In the data rows, 50 means zero.
Here are some numbered points:
array([53, 53, 49, 46, 56, 41, 35, 43, 52, 57, 49, 34, 68, 57, 37, 45, 46, 62,
       49, 59, 47, 47, 50, 43]) 0
array([43, 86, 81, 47, 54, 71, 29, 66, 58, 10, 60, 74, 50, 33, 55, 50, 52, 45,
       33, 65, 66, 34, 46, 47]) 1
array([48, 46, 58, 39, 47, 50, 53, 41, 59, 43, 63, 54, 48, 43, 58, 52, 53, 51,
       35, 43, 54, 53, 60, 39]) 2
array([41, 46, 52, 33, 43, 38, 56, 59, 54, 41, 62, 56, 46, 50, 57, 55, 55, 52,
       48, 43, 48, 54, 56, 49]) 3
array([48, 47, 33, 60, 53, 46, 58, 59, 46, 61, 44, 49, 46, 54, 57, 52, 56, 60,
       50, 48, 38, 51, 47, 52]) 4
array([40, 46, 56, 80, 15, 68, 61, 42, 48, 21, 50, 64, 51, 72, 28, 48, 48, 38,
       61, 65, 47, 50, 33, 56]) 5
array([49, 53, 55, 52, 50, 49, 46, 48, 51, 51, 51, 49, 54, 53, 51, 50, 53, 48,
       44, 46, 52, 52, 49, 48]) 6
array([85, 48, 49, 40, 85, 62, 54, 40, 31, 53, 54, 67, 49, 18, 45, 45, 28, 48,
       85, 56, 74, 38, 61, 90]) 7
array([76, 49, 29, 41, 65, 19, 77, 57, 32, 92,  5, 39, 74, 37, 85, 50, 52, 85,
       59, 73,  0, 55, 52, 35]) 8
array([45, 55, 63, 27, 57, 49, 61, 56, 49, 41, 58, 59, 39, 39, 67, 56, 48, 45,
       46, 44, 55, 54, 60, 50]) 9
array([44, 46, 48, 62, 49, 45, 58, 50, 48, 59, 46, 40, 48, 58, 42, 47, 54, 53,
       53, 47, 43, 52, 51, 57]) 10
array([51, 46, 48, 57, 44, 39, 52, 52, 40, 50, 57, 59, 49, 58, 43, 39, 47, 54,
       51, 60, 43, 52, 49, 40]) 11
array([42, 49, 49, 34, 46, 40, 56, 57, 50, 41, 63, 54, 46, 49, 54, 52, 50, 52,
       53, 47, 46, 53, 55, 47]) 12
array([48, 64, 69, 45, 72, 41, 46, 60, 51, 51, 56, 52, 58, 49, 49, 42, 44, 60,
       42, 60, 58, 48, 46, 42]) 13
array([59, 49, 46, 43, 58, 53, 43, 46, 47, 61, 46, 47, 50, 42, 59, 52, 43, 46,
       47, 45, 54, 50, 50, 56]) 14
array([51, 29, 28, 49, 37, 35, 52, 42, 45, 84, 48, 25, 49, 59, 30, 54, 68, 61,
       61, 46, 33, 53, 63, 49]) 15
array([49, 52, 57, 54, 49, 38, 32, 27, 55, 38, 58, 50, 75, 56, 41, 26, 65, 52,
       44, 49, 69, 40, 47, 44]) 16
array([42, 45, 38, 54, 25, 57, 52, 35, 50, 45, 43, 59, 51, 66, 55, 56, 69, 45,
       53, 51, 45, 48, 49, 50]) 17
array([51, 38, 38, 60, 30, 64, 45, 35, 53, 42, 57, 54, 51, 66, 27, 54, 60, 52,
       55, 49, 53, 52, 60, 46]) 18
array([48, 28, 29, 52, 21, 40, 50, 46, 46, 40, 55, 54, 41, 63, 51, 44, 56, 46,
       63, 49, 49, 47, 58, 65]) 19
array([33, 22, 37, 10, 41, 39, 65, 64, 68, 16, 63, 62, 17, 43, 71, 85, 41, 32,
       84, 34, 59, 55, 54, 99]) 20
array([56, 12, 25,  5, 50, 27, 69, 78, 59, 22, 69, 86, 18, 31, 99, 71, 42, 23,
       79, 17, 66, 55, 45, 99]) 21
array([51, 51, 54, 50, 58, 51, 52, 59, 43, 53, 55, 55, 44, 46, 54, 49, 46, 52,
       50, 53, 48, 52, 50, 47]) 22
array([43, 33, 35, 47, 33, 38, 57, 47, 51, 66, 50, 37, 45, 61, 52, 54, 66, 51,
       54, 38, 31, 58, 59, 55]) 23
array([47, 54, 53, 52, 54, 49, 54, 58, 51, 47, 54, 57, 48, 47, 54, 50, 47, 54,
       46, 53, 52, 51, 53, 50]) 24
array([46, 37, 59, 27, 53, 48, 48, 52, 56, 44, 68, 67, 39, 33, 66, 57, 38, 38,
       54, 40, 55, 59, 53, 55]) 25
array([57, 35, 54, 49, 50, 42, 53, 36, 58, 68, 50, 57, 51, 51, 67, 38, 63, 50,
       37, 44, 47, 46, 55, 42]) 26
array([48, 55, 58, 54, 51, 48, 44, 47, 51, 51, 49, 48, 56, 56, 55, 53, 53, 44,
       39, 42, 53, 52, 47, 46]) 27
array([49, 48, 54, 53, 46, 40, 32, 26, 56, 43, 51, 51, 69, 50, 44, 29, 65, 50,
       49, 47, 69, 39, 49, 51]) 28
array([46, 55, 52, 48, 57, 47, 51, 60, 52, 50, 48, 47, 53, 47, 53, 52, 45, 58,
       47, 55, 49, 50, 49, 49]) 29
array([54, 52, 42, 53, 52, 53, 46, 57, 48, 49, 51, 39, 49, 54, 29, 53, 41, 62,
       50, 61, 49, 50, 48, 45]) 30
array([53, 63, 44, 84, 42, 73, 30, 39, 55, 51, 33, 21, 71, 73, 10, 51, 68, 63,
       47, 57, 46, 47, 45, 34]) 31
array([60, 51, 55, 26, 58, 36, 48, 34, 51, 59, 53, 48, 54, 47, 66, 41, 54, 42,
       46, 35, 53, 53, 54, 45]) 32
array([43, 72, 83,  1, 63, 51, 72, 68, 49, 25, 67, 71, 29, 34, 74, 63, 48, 42,
       41, 46, 63, 55, 70, 53]) 33
array([21, 64, 66, 59, 38, 63, 25, 58, 59, 20, 53, 57, 38, 56, 43, 63, 49, 49,
       51, 46, 80, 45, 58, 68]) 34
array([37, 37, 67,  0, 56, 34, 35, 19, 77, 39, 86, 57, 56, 31, 59, 42, 57, 57,
       54, 32, 79, 51, 81, 48]) 35
array([56, 44, 50, 54, 45, 46, 50, 52, 42, 61, 55, 50, 52, 60, 44, 51, 48, 52,
       48, 52, 46, 56, 51, 49]) 36
array([53, 48, 57, 55, 47, 38, 27, 21, 56, 41, 53, 56, 73, 49, 43, 23, 63, 50,
       44, 46, 69, 42, 48, 45]) 37
array([61, 34, 36, 52, 51, 78, 75, 42, 51, 65, 43, 27, 49, 16, 45, 39, 52, 41,
       60, 58, 42, 45, 55, 42]) 38
array([62, 99, 89, 13, 70, 45, 34, 55, 64,  9, 63, 83, 43, 33, 81, 44, 26, 42,
       20, 38, 73, 60, 48, 16]) 39
array([73, 35, 45, 75, 48, 73, 50, 31, 54, 49, 56, 64, 67, 41, 34, 36, 45, 70,
       49, 70, 44, 53, 71,  9]) 40
array([77, 30, 25, 33, 43, 43, 53, 30, 44, 69, 57, 60, 44, 41, 44, 39, 43, 37,
       85, 43, 59, 47, 57, 68]) 41
array([53, 49, 58, 52, 68, 49, 53, 64, 37, 58, 57, 64, 37, 44, 63, 49, 46, 51,
       48, 55, 45, 53, 49, 44]) 42
array([63, 44, 40, 13, 53, 47, 44, 38, 53, 54, 54, 55, 40, 38, 71, 59, 39, 26,
       56, 26, 58, 61, 59, 61]) 43
array([40, 39, 40, 64, 37, 55, 37, 37, 57, 59, 39, 42, 50, 61, 55, 61, 63, 36,
       47, 33, 51, 56, 44, 63]) 44
array([73, 52, 52, 33, 71, 40, 49, 44, 39, 64, 53, 49, 52, 35, 52, 40, 42, 50,
       52, 51, 47, 51, 56, 35]) 45
array([43, 84, 75, 62, 56, 50, 21, 52, 48, 43, 36, 42, 64, 68, 36, 54, 43, 42,
       27, 47, 58, 61, 31, 40]) 46
array([58, 36, 42, 48, 50, 69, 67, 45, 49, 60, 48, 37, 52, 28, 47, 43, 54, 45,
       57, 56, 41, 46, 54, 43]) 47
array([51, 34, 45, 32, 51, 32, 46, 57, 45, 62, 48, 46, 31, 51, 59, 61, 32, 37,
       60, 38, 37, 68, 45, 62]) 48
array([62, 48, 51, 47, 62, 53, 52, 47, 44, 52, 50, 54, 52, 39, 49, 48, 43, 51,
       60, 50, 57, 45, 53, 63]) 49
array([62, 53, 81, 54, 88, 50, 53, 99,  8, 56, 77, 82, 15, 36, 70, 54, 38, 52,
       39, 61, 40, 64, 48, 36]) 50
array([66, 51, 48, 48, 56, 70, 52, 70, 20, 62, 50, 49, 37, 61, 16, 68, 30, 68,
       59, 67, 42, 69, 53, 36]) 51
array([44, 56, 61, 44, 49, 52, 59, 50, 61, 52, 40, 53, 58, 52, 76, 60, 65, 38,
       38, 34, 43, 43, 59, 45]) 52
array([48, 69, 68, 79, 52, 40, 29, 65, 43, 46, 35, 46, 67, 66, 23, 44, 33, 55,
       36, 66, 43, 52, 33, 36]) 53
array([46, 47, 62, 53, 42, 55, 64, 52, 58, 25, 53, 71, 52, 48, 36, 50, 38, 55,
       44, 58, 67, 50, 48, 59]) 54
array([44, 89, 99, 56, 70, 43, 10, 34, 55, 56, 34, 38, 80, 76, 76, 64, 74, 20,
        1, 15, 75, 67, 37, 45]) 55
array([57, 62, 66, 45, 45, 33, 50, 54, 47, 44, 67, 49, 66, 61, 38, 38, 51, 60,
       46, 57, 50, 45, 57, 33]) 56
Which five points above are nearest to each new point by angle? Their numbers follow each, nearest first.
array([47, 98, 99, 33, 99, 27, 40, 99, 48, 43, 58, 46, 71, 42, 39, 32, 35, 86,
       23, 90, 71, 47, 30, 19]) 13 29 56 53 24
array([54, 49, 25, 63, 49, 57, 39, 30, 53, 70, 29, 34, 50, 54, 55, 53, 56, 40,
       51, 33, 47, 50, 39, 62]) 44 14 15 23 10
array([55, 52, 42, 55, 52, 51, 46, 55, 51, 50, 49, 38, 53, 54, 30, 52, 44, 63,
       53, 64, 46, 51, 49, 45]) 30 0 31 51 53
array([52, 54, 46, 47, 59, 56, 33, 40, 53, 55, 45, 40, 59, 45, 46, 50, 47, 60,
       47, 50, 54, 41, 55, 53]) 0 14 28 31 37
array([56, 51, 46, 50, 57, 36, 38, 47, 52, 57, 48, 37, 69, 54, 35, 45, 50, 67,
       49, 57, 47, 47, 51, 41]) 0 30 56 31 53
array([46, 56, 64, 39, 49, 52, 60, 51, 61, 51, 39, 53, 54, 50, 79, 62, 65, 34,
       37, 36, 43, 47, 57, 45]) 52 9 27 55 33
array([58, 50, 56, 36, 61, 47, 54, 53, 43, 56, 54, 49, 49, 46, 48, 47, 46, 55,
       52, 53, 48, 53, 56, 42]) 45 22 42 50 13
array([53, 48, 35, 53, 51, 53, 44, 62, 51, 47, 49, 36, 48, 60, 17, 51, 39, 67,
       54, 68, 49, 53, 47, 48]) 30 51 31 0 53
array([52, 36, 37, 48, 42, 40, 51, 45, 48, 70, 50, 34, 49, 52, 35, 52, 61, 59,
       58, 45, 40, 54, 59, 48]) 15 23 10 36 4
array([53, 44, 26, 56, 51, 58, 38, 26, 53, 71, 29, 34, 47, 56, 58, 57, 57, 40,
       49, 37, 52, 48, 43, 62]) 44 14 15 23 17
array([40, 63, 70, 44, 47, 55, 66, 52, 67, 54, 32, 52, 58, 57, 91, 71, 76, 29,
       26, 26, 38, 43, 60, 45]) 52 27 55 6 9
array([65, 61, 60, 50, 63, 90, 62, 54, 34, 44, 58, 48, 43, 40, 24, 65, 41, 57,
       48, 60, 50, 57, 69, 31]) 51 40 30 22 47
array([45, 39, 40, 61, 45, 54, 42, 39, 54, 61, 38, 43, 50, 58, 57, 57, 61, 38,
       48, 36, 50, 51, 45, 63]) 44 17 23 10 15
array([50, 30, 27, 48, 41, 38, 50, 43, 50, 80, 50, 26, 47, 57, 28, 51, 70, 57,
       60, 46, 39, 53, 65, 49]) 15 23 10 36 4
array([29, 41, 39, 53, 47, 40, 66, 53, 57, 30, 53, 50, 44, 62, 43, 30, 66, 72,
       59, 55, 54, 30, 50, 60]) 19 10 54 5 12
array([41, 40, 41, 70, 40, 52, 38, 36, 59, 61, 33, 42, 56, 63, 63, 61, 67, 36,
       42, 35, 52, 52, 40, 64]) 44 17 27 55 23
array([47, 43, 44, 57, 45, 52, 45, 42, 54, 56, 45, 48, 51, 54, 55, 52, 57, 43,
       51, 41, 51, 52, 47, 58]) 44 17 23 19 10
array([38, 47, 44, 77, 43, 40, 66, 48, 43, 60, 41, 29, 43, 69, 32, 45, 57, 55,
       61, 42, 32, 56, 50, 67]) 10 15 23 4 36
array([47, 40, 66, 25, 42, 55, 57, 25, 73, 41, 74, 55, 43, 41, 61, 60, 64, 57,
       19, 33, 63, 57, 70, 30]) 2 35 9 3 33
array([50, 58, 61, 46, 62, 46, 48, 57, 52, 49, 53, 49, 53, 49, 48, 46, 47, 55,
       44, 56, 55, 49, 47, 45]) 13 29 39 56 1
array([37, 46, 42, 39, 53, 45, 56, 50, 57, 47, 53, 43, 48, 46, 53, 57, 52, 56,
       55, 44, 51, 49, 56, 63]) 20 3 21 12 35
array([51, 49, 38, 61, 52, 47, 56, 56, 47, 58, 44, 49, 49, 51, 55, 49, 53, 56,
       47, 53, 43, 53, 45, 49]) 4 8 10 15 23
array([99, 73, 52, 50, 80, 99, 52, 99,  0, 97, 18, 41, 12, 88,  0, 99,  0, 99,
       91, 99, 11, 99, 59,  0]) 51 30 36 22 50
array([25, 42, 40, 89, 34, 33, 82, 53, 36, 65, 35, 15, 38, 82, 16, 45, 56, 55,
       64, 43, 20, 59, 49, 77]) 10 23 15 4 36
array([45, 38, 41, 62, 45, 54, 44, 41, 55, 60, 40, 44, 50, 58, 57, 57, 62, 40,
       48, 36, 51, 53, 45, 63]) 44 23 17 10 15
array([48, 47, 21, 68, 51, 43, 59, 63, 41, 63, 38, 53, 42, 56, 61, 51, 59, 60,
       43, 51, 34, 52, 40, 53]) 4 8 10 23 15
array([41, 75, 80, 27, 58, 61, 78, 59, 69, 57, 19, 55, 64, 47, 99, 78, 81, 22,
       29, 23, 31, 37, 66, 34]) 52 9 55 33 27
array([32, 41, 36, 91, 45, 40, 77, 51, 38, 79, 34, 19, 36, 77, 22, 41, 57, 59,
       67, 37, 23, 55, 54, 79]) 10 15 23 4 36
array([49, 49, 35, 59, 51, 45, 57, 56, 45, 60, 42, 50, 48, 52, 58, 52, 57, 56,
       46, 50, 42, 53, 47, 51]) 4 8 23 10 15
array([47, 74, 74, 43, 77, 46, 42, 65, 49, 51, 50, 50, 59, 44, 45, 45, 41, 63,
       46, 65, 59, 47, 42, 40]) 13 29 1 39 46
